Some points, one per row:
 14  18  16   6   6  11  13   6 -38 -37 -35 -39  38  11  25  34 -29 -37 -22 -23 -23 -17  -6  -7
 33  32 -32 -45 -45 -34 -25 -11   2   1  -9  11  19  23  25  28 -22 -23 -25 -30 -10   5  11  21
 -7 -49 -39 -28  23   3   6   0  -6  23  11   5   5   6  23 -22 -13 -26  -8 -12 -12  22  22  28
  4 -18  -9   0 -34 -31 -26 -11 -24  23  40  11  22  23   3  11  37  -7   9   8  16  22  39   9
-16 -15  24  17  34  -3  11  17  36 -34 -19 -17 -19  -6  -6 -33 -17  23  -8  -4   8   5  22  18
 20  30  22 -23 -11 -15 -43 -45 -30 -22 -29  17   4  28  27  34   8  17  -5  16 -28 -23 -34  -3
  0  -1  14  34  17  32  30 -23 -20 -21 -19   5   3   6 -27  -5 -15 -20  -9 -15  21  17  11  14
 -5   6  10 -23 -51 -32 -26 -23 -26  11  43  17  29  23 -32 -16 -24 -40 -20 -18  21  17  22  38
 19  -2  -9 -28 -39 -32 -34 -17 -27 -13   3  22  35  28  13  17  21  23 -26 -25  -7 -11 -11  -7
 28 -15 -40 -23 -17 -38 -38 -23 -20  13  12  22  21  28  43  34  15   3 -12  -8 -28 -11  -6 -10
 34  22  23  45 -11  12  -1  11   5 -33 -39 -23 -26 -11 -50 -33 -37  37  17  27   7  28  28  37
  9   4   9   0   0  -9   0  -6   4  35  25  11  30  28 -50 -50 -29 -24  27  32  32 -11  17  15
  6  13   7   0  34  19  26  -6 -20 -27 -16 -23  -7   6  14   0  11  -5 -39 -46 -37 -34   6   2
-27 -23  41   6  -6  13  12 -34 -35 -37 -27 -28 -25 -11   2  28   3  14  31  18  31  22  34 -30
-27 -35  -2   0  17  20  22  40  34  34   0 -17 -14 -17  -9  -5   8  47  10  20 -13 -11 -39 -41
 25  21   2   0  11  18 -39 -17 -26 -16 -14 -17 -29 -28  32   6  15  12  28  34  34 -11  -6 -11
 23  25  56  34 -22 -30 -25 -17 -16   8  23   5  10 -17   5   6   4 -16  18  24  19   5  28   9
  6   0  12 -45 -45 -41 -28 -45   7   6   8  22  22  28  18  11  16  23  18  17  -6 -11  -6 -11
 29  34  18  17 -51 -37 -21 -11 -44 -35 -30   0  -1  17  19  17  33  29  -9 -24  12 -28 -67 -29
  5  -1  -8  17  17  15   6  28  21   1   0  11  16 -34 -34 -44 -14 -21 -16 -54 -33  39   6   6
 11  10  49 -39 -22 -22 -22   0  28   9   5  11  34  45   1  -5 -14 -26 -13   3  13  28  17  18
-41 -34 -28 -28  11   1  12  11  22  -1  15  11  24  23  22 -22 -19  -6  -2  -2 -47  22  28  30
 29  -7   8 -28  -6   1  -1  -6  18  27  13  33 -58 -39 -49 -39 -35  25  38  23  25   5  11  10
-11 -29 -40  17   6  28  -8   6  12  17  -3  17  13  17  19  17   7  14 -12 -36 -34 -28 -28 -23
-17  15  18  23   6  15  19  23  15 -29 -20  -6 -22 -39 -41  28  25  24  14   6 -19  -6 -39 -44
-28  42  33  28  23   8  15  11 -40 -39 -29 -34   0   6   2  11  13  10  -2  13  37  22  34 -14
-28 -17  -7 -23 -17 -48 -60 -45  40   7   5  -6  26  28  33 -22 -19   2   0 -42 -25 -23 -17  13
  6  15  11  -6   6  29  10  23 -34 -21 -28 -17 -15 -23  13  39  20  33  44 -20 -10 -17   6 -41
-31 -25  11  28  23   7  13   6  10  16  -7 -34 -12 -17 -13 -11   7  15  20  22  28 -17   6  -1
 -5   6  21  17  34  16  -7   0 -56 -68 -32 -23 -13 -11 -12  39  33  36   5  15  15  22  28 -37
-17 -49 -16 -28 -17   4   9  17  15  24  30   0  12  23  -2   6  10  13  27  25 -35   5 -22 -12
-17 -19  -8 -11  -6 -31  18  17   1   5   6  22  14   6  10  17  -1  27 -14   8   3  -6 -34 -14
 10   2   8   0  11   2 -12   0 -23 -32 -15 -28 -24   6   8   6   3  41  34 -29 -27 -28 -11  -9
 12  21  25 -45 -51 -40 -36 -28  24  16  25  33   9   6  18  11  19 -22 -37 -34 -16  34  34  47
  5   5   3  -6 -11 -34 -22 -17 -12   6   3  17  12   0   0   6   4 -10 -23 -15   1   0  17  13
 28 -32 -52 -45 -17 -29  41  34  28  35 -15 -39 -23 -23 -23   0  -5  -1   7  22  18  22  34  36
  8 -31  -3 -34  11   1 -44 -51  12  10  24  22  11  11   2  11  -3 -31 -46 -35 -29  22  28  41
Then 24 other points, each followed by its number:
-31  41   0  11  17  21   8  51 -18 -15 -32 -34 -18 -23 -23 -11   8  24   7  42  41   0  17  25 0
 15   5  19 -17 -22 -28 -39  34  22  33  38 -34 -33 -17 -17 -22  -9   3  -7   5  29  34  28  22 1
-32 -13 -41 -28 -22  -2  34  23  33  55  58  28 -34   0  -8   0 -44  22  28  39 -10  11  11  25 2
 11  15  18  17 -39 -35  -7 -40 -35 -24  11  11  17  17  27  11  17  20  17  30   1   0  -6 -11 3
 18  17  19  34 -28 -20 -13 -28 -21  36  36  -6  -2 -28 -20 -22 -22   9  20  11   6  17   0   3 4
 22  16  -4   0 -51 -39  23  11  28  16  27   0  18   6  20 -11 -34 -35 -38 -36  26  17  39  30 5
-32 -43 -30 -39  28  29  -4 -11   6  11  17 -23  22 -17 -35 -16 -17 -33   1   9   9  11 -22 -19 6
 41  -9  29  17  45 -10  13   6  11 -38 -34 -28 -38   6  13  11   9  27   9 -25 -22 -28 -28 -17 7
 31 -11   1  11   6   0   5  17  25  20  28 -17   4 -11 -43 -39 -37 -24 -44  -8  15  28  22  37 8
 -9 -27 -21 -23 -11 -58  22  34  14  -3  -8  45  27   6   5   6  18  -3 -42 -24 -19  -6 -11  17 9
-47 -41  25  11  28  28 -29 -45 -37 -32 -24  33  -4   6   0  23   7   2  25  29 -42 -28 -22 -36 10
-59 -45 -36  23  -6  -6  17  -6  19 -17  26  22  12  11 -30 -33 -20 -32  -6  -6  13  22  28  29 11
-46  24   1  23  11  18  12  11  23  22 -25 -39 -38 -34 -25  34  24  33  21 -45 -20 -28 -45   6 12
-28 -17 -23 -17  11  11  13  23  30   4   4   5  -3   0  13  17  25  15  22 -20 -20 -17 -62 -41 13
-11 -21 -27 -28  28  28  28  11 -13 -15 -26  -6   0  11  17  11   8 -18  -1   5   5 -17 -11 -13 14
-23 -16 -14   6  17  14  22 -23  -7  -9 -43  11   8   0  16  28   7   6 -24  13 -13 -11 -22 -30 15
-21 -29 -16 -11 -45 -23 -26  40  -7  -5  -5   0  20  45  -4  23  28  40  -4   9  13  56 -34 -37 16
-17   4  -8 -28 -45 -31  -6  11  10  12  24  33  30  -6  43  34   5  16  10   7  31  22 -22  -9 17
-10 -19 -18 -39  11   7  17  17   6   8 -23   0   1 -11  -8 -33 -33  15  49   7  32 -34 -39 -35 18
  0  -2  -7  11  23  20   8   6  10  14  23  28 -19  -6   8 -11   1  23  29  49  39  11   0 -17 19
  8  18  22  17   0  26  25  28 -16  11  23 -34 -38 -45 -23 -22 -39 -16 -22  30  43  22  22  15 20
 19  21  28  23  23  22  14  28  24 -27 -23 -28 -27 -28  35  39  42  -2 -32 -22 -14 -28   6   5 21
 -5   1 -29  28  28  24  47 -40 -37 -32 -55 -28  28 -34  -7   0  35  21  15  24   1 -17 -17 -22 22
 41  23 -22   6   6   8  -7 -17  -8  -5  -1  22  30  11  26 -50 -39 -30 -47  18  52  28  22  -1 23
Which three of these numbered points are nearest to each point below, looking only along the 7 directions in which the first points spread most? Their numbers follow each, nearest first.
 38 -24 -44 -17 -11 -46 -39  23  25  32  -3   5  31  28   3   0   5  13 -41 -25 -22 -17 -28 -16 > 9 17 16
 36  43  29 -17  11 -21   0 -23 -36 -35 -34  28  -9   6   7  11  21   0  15  41  -7  22 -39 -22 > 3 4 7
 -5  -1  20  28  28   9  30  17  23  19 -13 -23 -23 -51 -53 -33 -17  -8  15   1  30  39  28   4 > 20 0 8
 24  18 -39 -23 -34 -43 -36  34  27  40  23  17  17  17  16 -28 -17 -27 -17 -18  35  51  45   8 > 5 1 23
-36 -26 -26 -23 -34  22   4   6   1 -25 -21 -17  -8 -17   5  11   8   2   7  -3   0  34   6 -12 > 14 15 6
 24  25  35  11  23  25 -21  17   6  18  15 -45 -46 -17 -43 -16 -59 -33  41   6  18  17  22  13 > 20 0 1
 -5  36  15  17  17  10 -31 -17 -12 -34 -44 -45 -34 -23  16  28  25  56  42  20  20 -11 -34 -39 > 7 22 12
-15 -13  10  23  23  17  -1 -11   9  15  -2  11 -14  40  21  23   4 -18 -13 -14 -32 -28 -28 -40 > 15 13 14
 12   8  12   6 -39 -40 -35 -68  16  21  28  22  35 -51 -15 -28  -6 -10   1   7   1   0  22  29 > 4 1 23
  9  13  34  17  -6  15  25  23  22 -29 -23 -17  -1  -6  -6  39  36  33  40   4  27 -11 -17 -35 > 22 0 12
-29 -18 -24   0  11   0  14  28   9  17  30  17  15   0 -21 -16  -5 -35 -28  -6  37  22  11  39 > 11 8 6
 -5  30  12  23  23   3  17  28  24  -3 -27   5  -3 -39 -33 -39 -19 -16 -19 -41  48  34  39  -3 > 20 8 23
 24  31  30  45 -22 -20  -5 -28 -15 -29  -6  17   4  17  17  23  31  -1 -10  25  -5   0   0  19 > 3 4 23
 16  21 -25 -28 -34 -10  -7  -6  21  18  35  56  13   6 -17 -16  -9 -38 -54  27  42   0  11  11 > 5 23 1
 23  13  21  23  11   4   0  11  11  -2 -35 -67 -39  17  46  39  32  33 -32 -31 -32 -23   0   2 > 21 7 15
 -9  -7 -41 -34 -39 -37   9   6  39  23  30  39   4  11 -14 -39 -34 -41 -24   4   7  17  17  23 > 5 8 1
-24 -17  -8   0  34  26  35   0 -62 -41 -31 -34 -50  45  24  28  30   5  17  18   6  11 -17 -29 > 22 15 14
-29 -41  23  34  23  40 -30 -28 -31 -25 -23 -11   1  -6  -9  11  28  25  36  -5 -24 -23 -28 -15 > 10 15 22
 29  24  14  17  23 -36 -11 -11  -9  -2 -42 -11  15  34   0  11   0  11  23  26  19  17  22  39 > 4 23 3
-21 -20 -10 -39 -34  23  26   6   6 -31  20   5  17  17  11  23  32 -11  17   2 -37 -40 -39 -30 > 13 15 16
  1  14  26  23  17  31 -15 -23 -16 -19  20  11  15  11 -19 -11 -11   5 -15  20  12  17   6   6 > 4 23 19
 39  21  16  34 -39 -30 -24 -17 -26   9   0   0  33  51   0  28  25  29  -2  -1  15  -6  -6 -41 > 3 17 16
 43   2   7  11   6  17  15  11  18  20  32   0  -6  11 -42 -39 -41 -34 -22 -19  -7  28  34  36 > 8 23 5
 -6 -33 -28 -28 -34 -16  17  28  32  30  26  28 -17 -45 -10 -16 -20  19  31  30  26  34  -6  40 > 2 1 19
-13  26  -3   0   6  -9  18  23  19  19  23  28   1   6   3  11 -34 -32 -26 -43 -12 -11 -34  28 > 9 5 23
-27   7 -12  11  11  15   0  17  12  13  18  22 -18 -23  -5 -11  -9  25  25  10  40  34  22 -31 > 19 18 6
 32  30  45   0 -11  15  17 -28 -33 -27 -13  33  37  23  -3 -28 -30 -21 -20 -25  10   0  11  10 > 23 5 4
-31 -20   2   6  34  19  23 -40 -36 -38 -28 -28 -16  17   7  23  29  27  27  30  32  34   0  -8 > 22 10 15
 19  27  25  23  28  21 -27 -28  -8 -43 -58 -11  27   0  10   6  30  17  -2  10   8   5  17 -22 > 21 22 7
 -2  26  31  40   0  -5 -17 -17 -13  -7  12  11  20  11  20 -56 -46 -44 -45  22  24  22  34  25 > 23 8 4
 39  -8   1   6  11  -8   2  17   6  10  22 -45  -5 -23 -13 -11  14  18  14  51  17  34 -11  -3 > 19 0 18
 54  -1  13  17   0  18  27  17  22  40  -9 -11   0  17 -37 -33 -36  -7 -26 -12 -29 -40  39  40 > 8 23 5
 23   7  14 -11   6 -36 -26 -34 -33   7  13  11  13  23 -29 -33 -30 -19 -21 -21  12   5  11   9 > 23 4 5
  5  27  21   0   0  15   0 -34 -33 -33 -33  28  25  34  44 -28 -28 -66 -28 -34   1  -6   0  10 > 23 5 21
 -8  17 -30 -28 -56  24   0  11   9  15  40 -51 -48 -34 -26 -22 -18  18  13  10  27  34  17  20 > 1 20 19
 11  14  19  40  23 -37 -13 -17 -31 -38  23  17  42   6   2  17  31  -4  -4  20  16 -40 -22 -28 > 3 16 15
-13  -5 -34  17  23  31  -4  23  14  32   4  -6  -4  11 -57  -5 -24 -22 -41 -22  19   5  34  25 > 8 11 6
 -2 -14   2  11 -11  -1  -4 -11  28  24  27  28 -26 -34 -51 -39 -36  26  30 -20   2  28  28  11 > 1 4 8
 28  -4   3  17  17  32  26 -11 -32 -14  -2 -39 -36 -28 -14   6  13  19  32  33  40  11   6  -4 > 0 19 22
 20 -16 -34 -45 -17 -25 -15  -6   9  12  32  28  17   0  -5  17   3  -2  12  -2  22  39   0 -14 > 17 16 9
 24  17 -13 -23 -17  -6  -2 -34  28  35  42  17  15  11   1 -44 -47 -30 -37  -1  -1   5  11  15 > 5 23 8
 27 -31 -25 -17 -11 -11 -40 -11  29  -3   3  11  10  17  24  23  14  21  25   6  -4  17  22 -38 > 17 16 3
  3  -2   7   6  11  23 -21 -17 -17 -14  -9   5  27  28  36  45  24 -25 -11  -2 -32 -45 -56   7 > 15 10 14
-22 -21 -14 -34  17  16  39   6  13  21  29 -28 -16 -11 -11 -11  -5 -39  29  45   0  11   0  13 > 6 19 2
 26   8  10  17  -6 -34 -35 -40 -31 -38  27  28  27  34 -32 -28 -29 -39 -11  -1   7   5   6  18 > 23 4 5
-13 -40 -44  23  23  13  18  17  47  16  -3  -6  -3 -34 -34 -39  33  32  32  29 -31 -28 -11 -46 > 18 13 12
